Each row is where one point has got to under a steady rotation. How many steps took it there?
The counts run from 0 to 482.
[  0.9  30.9 -14.1  -2.3   4.2  -0.3 -20.4   0.4 -25.4  -8.6  13.5  13.7
  10.9  12.5  19.8 -21.5  22.4 -17.3  26.0  38.2 -14.3 -29.1   7.5 -18.1
  44.6 -25.7  12.3 -17.7   6.9  -6.4  10.4  19.7  26.0  13.4   4.0 -16.4
  21.2  16.6 -19.7  30.2  22.0 -13.5 -11.2]	354
[ -6.4  29.6 -32.4  -8.5  -0.9 -10.5 -35.5  17.8  -9.4 -31.2 -12.1  -3.7
  17.4   0.7   1.0 -12.0   1.7   7.3  25.9  28.4  28.3 -26.3 -14.8 -26.3
  -7.1 -47.1  11.9  -1.0  43.0 -13.2  22.1  10.7 -21.2  11.7 -13.6   0.1
  10.2  15.1 -19.2  11.6   1.2   9.3 -18.9]	359
[ -2.3   7.1 -27.5 -29.8   1.8  13.7  -9.0   4.9  -3.2  -1.4  -7.1 -60.6
   0.0  -6.4 -31.3 -21.7 -13.2  12.2   8.5   4.2  39.2   2.0   4.5   0.7
 -23.2 -16.3  14.1  -2.5   7.4  38.8  -5.7  -3.6   4.2 -24.6  -2.9 -10.7
 -11.9   5.3   9.6 -37.3  30.2   3.6 -23.0]	388
[-10.3  16.8 -10.7 -23.2 -10.9   2.3   0.7  21.1  -7.2  24.8   9.7 -18.6
   2.6 -21.2 -12.2 -34.2  16.0   2.8   9.5  15.2  42.4  -6.3  35.0   0.7
 -13.8 -41.4  37.5  -7.1 -22.0  20.2 -15.3  10.2   7.0  -7.1 -34.3  -5.9
 -21.0  -2.1  25.2 -14.2  21.0 -15.6  -0.9]	380
[-19.8  14.1 -28.0  17.5  -5.9   5.8 -15.0  23.6 -11.6   4.9   4.2  13.8
 -20.8 -10.1 -18.3  -2.8   8.6 -27.1   8.6  43.5  21.6 -19.5   3.5 -12.8
   5.0 -48.1  24.8 -32.7  20.7  -2.2  17.8   4.9   0.7  20.7  -9.7   3.1
  13.0  16.0 -22.1  23.2  34.4 -27.1 -12.2]	362
[  9.4  10.2 -39.3 -16.3  -2.4  -8.8  -8.1 -16.4   1.7  -1.5 -15.4 -37.1
   1.0  17.4 -26.4 -26.8  -5.5   0.1  12.4  10.0  36.8  14.2 -24.7  -6.5
 -13.8 -16.4  13.1   8.8   0.3  35.8 -17.8  -4.3  12.3 -27.6   1.4  -9.3
  -7.8  35.3  -9.2 -31.0  38.1   5.3 -20.4]	153
[  0.6   1.9 -11.4 -19.4  -3.3 -13.9 -42.3 -14.2   2.1   4.0  10.9  -9.7
  31.1 -23.8  -3.3 -33.1  17.3  39.7   9.7   2.3  -9.1 -34.0  -9.3 -32.6
   3.2   0.3 -29.6  28.3  20.0 -21.5 -23.4   8.2 -27.5 -10.6  -3.2 -24.2
  11.6   8.5 -10.4   8.2  31.5  -1.2   6.7]	275
[ -5.6  11.9 -24.7 -19.2   9.1  -2.1 -27.6  29.4   0.0 -17.3  -1.7 -18.9
  12.1 -30.3 -10.8  -8.3  -1.8  18.9  19.5  22.2  35.7 -26.0  12.7 -12.7
 -13.9 -45.5  12.9 -15.3  41.6   0.4  23.2  10.1 -20.4  13.6 -27.8   2.8
  -3.9  -5.4   2.4  -5.8   8.0   0.0 -27.4]	124
[ 18.0 -18.1 -17.1 -12.1  29.3  -0.9 -19.5  35.1  17.8  16.1  13.4 -10.1
  -3.9 -28.5   6.7   8.0  16.2   4.1  20.5  32.4  13.4 -21.0  34.5  -8.7
  -6.4 -30.7  -3.2 -26.6  -0.5  -3.1  16.9  18.4  -4.2  10.1 -18.6 -26.6
 -25.4  20.8 -19.6  -5.9  27.2 -21.5 -11.4]	437
[-34.4   6.9  24.7 -22.5  -2.7  30.8  -3.8 -21.3  -2.7  -5.7 -32.7 -44.6
   4.4  10.5  22.5 -12.8   4.6  29.1   3.0  -7.8 -21.2  -7.9   6.3 -10.1
   5.6  -2.3   2.9  -7.0  19.3  27.3  -6.4 -14.7  17.8  14.3 -18.5  41.7
  -0.9 -40.3  32.3  -5.5  -2.3  -7.6   1.9]	319
[ 17.7 -23.9   5.3 -26.5  13.5  -8.2 -26.8  31.2  35.7  -1.5  35.5 -14.5
   5.4 -36.3  22.2  -5.9  30.4  -5.9   9.6  32.6   7.0  -3.4  47.9  -9.3
  10.4 -15.1 -18.5  -0.7  -3.1  18.2   1.7  -1.3  10.1 -10.1 -13.0 -26.0
 -19.1  -0.7  -6.5  -9.1  35.1 -10.9  -8.5]	192
[  8.1 -21.1 -16.5 -14.3  -0.3  10.3 -28.8  18.4   7.7  -3.7  12.2 -35.2
  20.6 -42.4   7.6  10.2  -0.3  36.2  18.3  11.9  33.1 -28.1  13.9  -8.4
 -16.0   1.4 -12.2   6.8  23.6   9.3   7.7  19.7 -24.1 -23.1  16.4 -37.9
 -23.7   4.3  -7.9   0.3  14.8   0.3  -8.3]	199
[ -2.5  13.3 -18.6 -23.6 -28.3   4.1  -4.3   5.3 -18.1   3.8   0.0 -47.2
  26.1 -19.7 -10.3 -35.5   5.1  12.6  -0.9  18.8  47.8   4.2   3.9   0.2
 -10.2  -5.9  31.1  16.6  -7.4  24.0 -26.4  11.6  -9.3 -41.4  10.5 -19.2
 -21.2  -5.9   9.3 -12.8  19.9   8.1  -1.2]	143
[ -2.2  10.2 -27.6 -14.7 -27.1   2.7   2.6   4.8 -14.4  18.9   7.3 -32.0
  16.3 -20.7 -18.1 -36.1   2.6  13.5   5.0  16.1  50.2   2.8  11.0   1.3
  -9.8 -14.0  36.1  11.6 -16.8  20.8 -30.6  13.3   1.6 -29.2   1.3 -21.3
 -17.4   7.1  16.3 -11.1  35.5  -9.4   4.4]	144
[  1.1  13.2 -12.6  -8.0  -1.7   5.2   3.6 -38.5  -4.1   6.7 -12.8 -17.8
   5.1   4.0  -4.0 -20.6 -27.9  -5.7   1.0  16.3 -26.7 -32.2  -9.2  21.8
  36.3   5.4 -19.3 -18.1  12.2  19.5 -16.9  26.7  25.5  23.8  -6.8  23.3
  42.1  -4.8   3.9   3.5  30.3 -24.5 -19.6]	336
[ 23.9 -24.4  -1.6 -23.9  17.1   8.1 -10.9   5.4   3.2  -8.8  -2.6 -35.4
  32.8 -27.8  41.4  12.3   5.3  44.6  24.3  15.0   5.1 -33.6  23.8  -0.2
  15.5   5.8 -11.5  -5.3  15.4  10.6  19.3  19.7 -11.3  -6.0   0.0 -32.8
 -25.4  -4.6   7.5   4.4  -2.2   1.5 -11.0]	197
[-10.3  33.6 -38.4 -12.1  -7.3 -12.6 -28.0  -6.2  10.9 -19.8   6.3 -13.6
   8.8  12.2 -21.7 -33.1  -7.5  -8.0  17.5  18.9  13.9  -6.9 -27.9  -9.9
  -5.4 -21.8 -21.6  14.1   4.7   9.9 -22.4  20.6  10.4  14.9   7.4  16.5
  48.5  19.0 -26.5 -12.8  28.0 -15.3  -5.1]	97
[ 12.7 -41.8  -7.9  14.4 -12.9   0.8   3.0 -10.0  15.2  36.6 -12.7  -4.0
 -11.5 -28.7 -13.5 -11.4  22.6   3.9 -19.7  34.3  16.8   8.4  -3.9 -11.5
   0.8  13.1   5.6   1.7   6.1  -0.7 -20.9  -7.8 -18.3 -23.1   7.6 -14.5
 -29.1  16.7 -26.9   0.2  62.9 -20.8  -8.3]	211
[ 26.0 -36.8   1.5   0.5   1.4  -3.4  23.0 -32.3   1.7  41.3 -34.4  -7.3
   1.2  -3.9  18.4 -10.6  26.2   2.6 -13.6  38.2 -17.6  -1.9  -8.0  -5.7
  30.8  16.1  14.5 -12.6  -5.6  -4.5 -17.4   2.0  -6.0 -13.5  -8.7  -6.9
 -35.5  17.3  -9.9   7.3  44.8 -19.7  -5.5]	213
[-21.8  31.3 -14.9   0.9 -39.9 -10.9 -43.6   2.1  -5.3 -33.2  20.2   7.0
  22.8 -14.0  10.8 -25.7  17.3   3.0  15.3  18.5  23.1  -9.6 -21.8 -27.8
  13.9 -15.9   2.7  32.6  34.3   5.1  -7.1  -6.6   1.2 -14.5  15.1 -11.0
  26.3  -1.3 -17.0  25.9  25.6   0.0   0.3]	350
[-19.0  20.4  -9.1   0.8  -9.2  -7.7 -24.4  32.9  -4.4  -4.8  31.6  21.2
   1.6 -27.5   9.2 -18.5  20.6  -9.1  26.0  29.4  20.4 -30.2  32.5 -16.5
  12.5 -49.3  15.6 -11.4   8.0   5.7  15.4   4.2  13.9  16.4 -19.4 -10.4
  11.0   2.0   3.6  21.3  29.1 -29.4   2.5]	117
[  7.0 -16.8  -9.3  -3.6 -27.0 -17.1  -4.2 -16.1  13.4  18.3 -23.7  -6.9
  24.8  -0.2  23.1 -21.9  27.2  34.6   3.2  17.3  21.3   9.0 -31.0 -14.4
 -10.9  -2.5   8.0  34.2  -7.4  -8.0 -19.7  -0.4 -36.7 -29.2  -9.0 -14.1
 -37.7  24.7  -3.2  -2.7  24.1   2.3  17.9]	218
[-13.5  13.4 -21.5  -1.4 -11.4  11.9  -6.2 -19.8  -1.3  16.6  14.6 -23.4
  -8.1 -11.3 -33.0 -28.8 -16.1  -6.5   4.5  11.6  -4.3 -23.7  -3.6  18.0
   7.5  -1.6 -22.7  -5.3  -4.1  19.8 -37.4  26.6  19.7  21.2  15.8  10.7
  47.0  -1.3  -5.0  -0.9  47.7 -33.4  -3.8]	334
[ -4.2  19.0  -3.2  -5.2  -5.8 -18.6 -23.6   3.8  18.2 -22.2  16.6  23.0
 -11.8   3.9  10.3 -21.8  25.2 -43.5   1.2  40.1  -4.2  -4.3   3.1  -2.7
  30.4 -33.2  -2.1  -1.7  13.3  15.5   0.8 -16.4  28.3  12.1 -24.0  17.7
  30.6   2.4 -19.4   8.0  34.1 -20.1 -15.2]	108
[-12.3  17.4   3.3 -27.6   9.1  29.1   2.2 -30.8 -26.5   8.8 -36.8 -57.0
  -5.5  18.3  -9.1 -17.1 -23.0  15.4   1.3 -16.4 -19.2 -29.2  -3.0  12.7
   4.8  -6.6   4.0 -14.7  16.1  27.6  -0.1   6.3  -5.8   0.9 -23.1  17.9
  -1.4 -20.7  29.5  -9.4   3.2   1.0 -14.4]	74
[-33.0   9.3  -5.1  13.4 -13.0  15.0 -36.4   7.5  -0.1  -0.6 -15.8   7.0
 -19.6  -7.0 -18.7  -6.3  17.8   0.7  -0.2  13.4   9.9 -27.6 -21.1 -24.7
 -31.2 -38.6  -0.6   2.4  44.3 -19.5  18.5  -8.9 -56.2   3.7 -12.6  17.3
  -0.4  12.0 -22.9  15.7  19.1  -5.0   1.2]	49
[ -2.9  -2.9   8.7  -5.9 -28.6  19.5  33.0  -9.4 -30.1  25.3 -19.7 -32.9
  17.2 -16.1  24.4 -13.3   9.7   8.5  -4.8  33.6  13.4  -6.8  15.6   6.2
  34.6   7.0  43.4 -14.5  -6.2  18.2 -11.3  14.7   9.5 -10.1  -2.8  -4.0
 -26.9 -23.3  32.2  14.7  12.0 -14.9  -5.2]	139
[ 24.0 -39.1 -16.6 -14.0   3.5  -6.3  -6.3 -15.7  14.4   7.7 -35.3 -36.3
  20.9 -24.8  -3.4  -1.0   0.6  37.2  -2.6  19.5  15.4  -8.4 -22.7 -11.4
  -8.8  13.3  -2.0   2.8  37.8  -4.6  -4.2  -0.1 -38.2 -16.8  -4.5  -8.8
 -32.7  10.9 -12.9 -13.8  31.2   6.3 -22.6]	208
[  8.8   6.1 -30.5   1.5 -14.6 -22.9  -7.7 -17.9  22.0 -27.7 -25.8 -17.0
  17.7  14.4  37.6  17.0 -23.5  11.1  32.2  23.0  21.5 -13.9 -43.9  25.4
   3.5 -10.6  -9.1  13.7   8.6  36.0  13.6  18.4   4.9  11.4  -5.3  12.8
   8.9  26.5 -15.0   3.6  -2.9  -8.3 -13.4]	414
[-41.1   1.8  27.3  -7.4  -5.9  38.2   9.0 -21.3  -6.9   9.1 -24.5 -35.8
 -15.2  12.0  14.6  -7.5   8.1   8.0  -0.4  -6.5 -24.9 -11.5  15.3   1.4
   6.1   2.3   7.4 -18.8   8.3  34.9   0.8 -16.2  25.2  18.1 -13.7  36.3
   0.8 -36.3  31.2   5.5  11.3 -13.9  -1.9]	318
[  8.5  -2.3 -14.2   2.1   5.7  10.9  -3.0  10.6  15.8 -13.7  -5.2 -21.0
  -6.7  18.7  35.8  28.0  -1.6 -30.6  23.1  35.5   2.6  -8.6  -1.9  33.0
   8.4 -18.8 -17.1 -27.4 -20.8  34.7  30.0  29.1  27.5  20.7   8.7   1.7
   9.5  25.9 -32.2  10.4  -0.9 -24.0   3.9]	176
[-14.9  16.1  11.6  -6.5 -17.8   5.2 -23.0 -17.6  -7.7 -12.1 -44.1  -6.8
   8.9  15.7  22.0 -19.3  33.5   7.7  -6.1  23.2  -8.3  -8.8 -34.9 -25.0
   3.4 -18.5   7.7  16.3  33.7 -20.6   6.1  -8.5 -48.0  -9.6 -23.6  23.9
 -13.0  -1.5 -13.5  16.2  -4.7  14.0   5.4]	292
[-23.7   6.9  12.7 -14.2   1.8  30.8   5.0 -28.3 -13.1  11.9 -12.5 -39.7
 -17.9  23.2 -18.5 -32.1   5.8 -12.2 -13.3   4.0 -28.6   4.5   8.3  -8.7
  24.2  13.0   4.9 -15.2   5.2  31.2 -30.1 -14.4  39.9  -5.0   5.5  16.1
  16.5 -18.7   7.6  -9.2  43.8 -16.0 -11.3]	81
[  3.9  -7.7 -10.0 -24.2  -4.8  -3.9   1.3  15.1   6.2  16.8  -7.8 -27.0
   2.0 -32.4 -14.1 -33.3  20.3   1.8 -12.2  38.5  32.0  15.5  26.0 -18.2
   8.0 -19.3  35.2  -7.3  14.7   5.9 -20.8  -6.9  -4.9  -1.6 -29.1   8.3
 -22.4 -18.9   8.1 -16.7  40.8 -13.7 -18.5]	135
[  4.9   5.0 -13.4 -11.6 -14.5  -3.4  16.3 -21.3   0.1  -0.7 -25.0 -34.0
  36.7  24.3  47.7  -9.4   0.7  24.1  24.9  18.6   1.2  11.6 -22.4   2.6
  30.2  23.0  10.1   1.6 -13.3  33.2 -15.4  16.7  46.5  10.9  10.5   7.0
  -0.7   8.9   7.6   2.4   8.4 -16.5  -2.5]	403
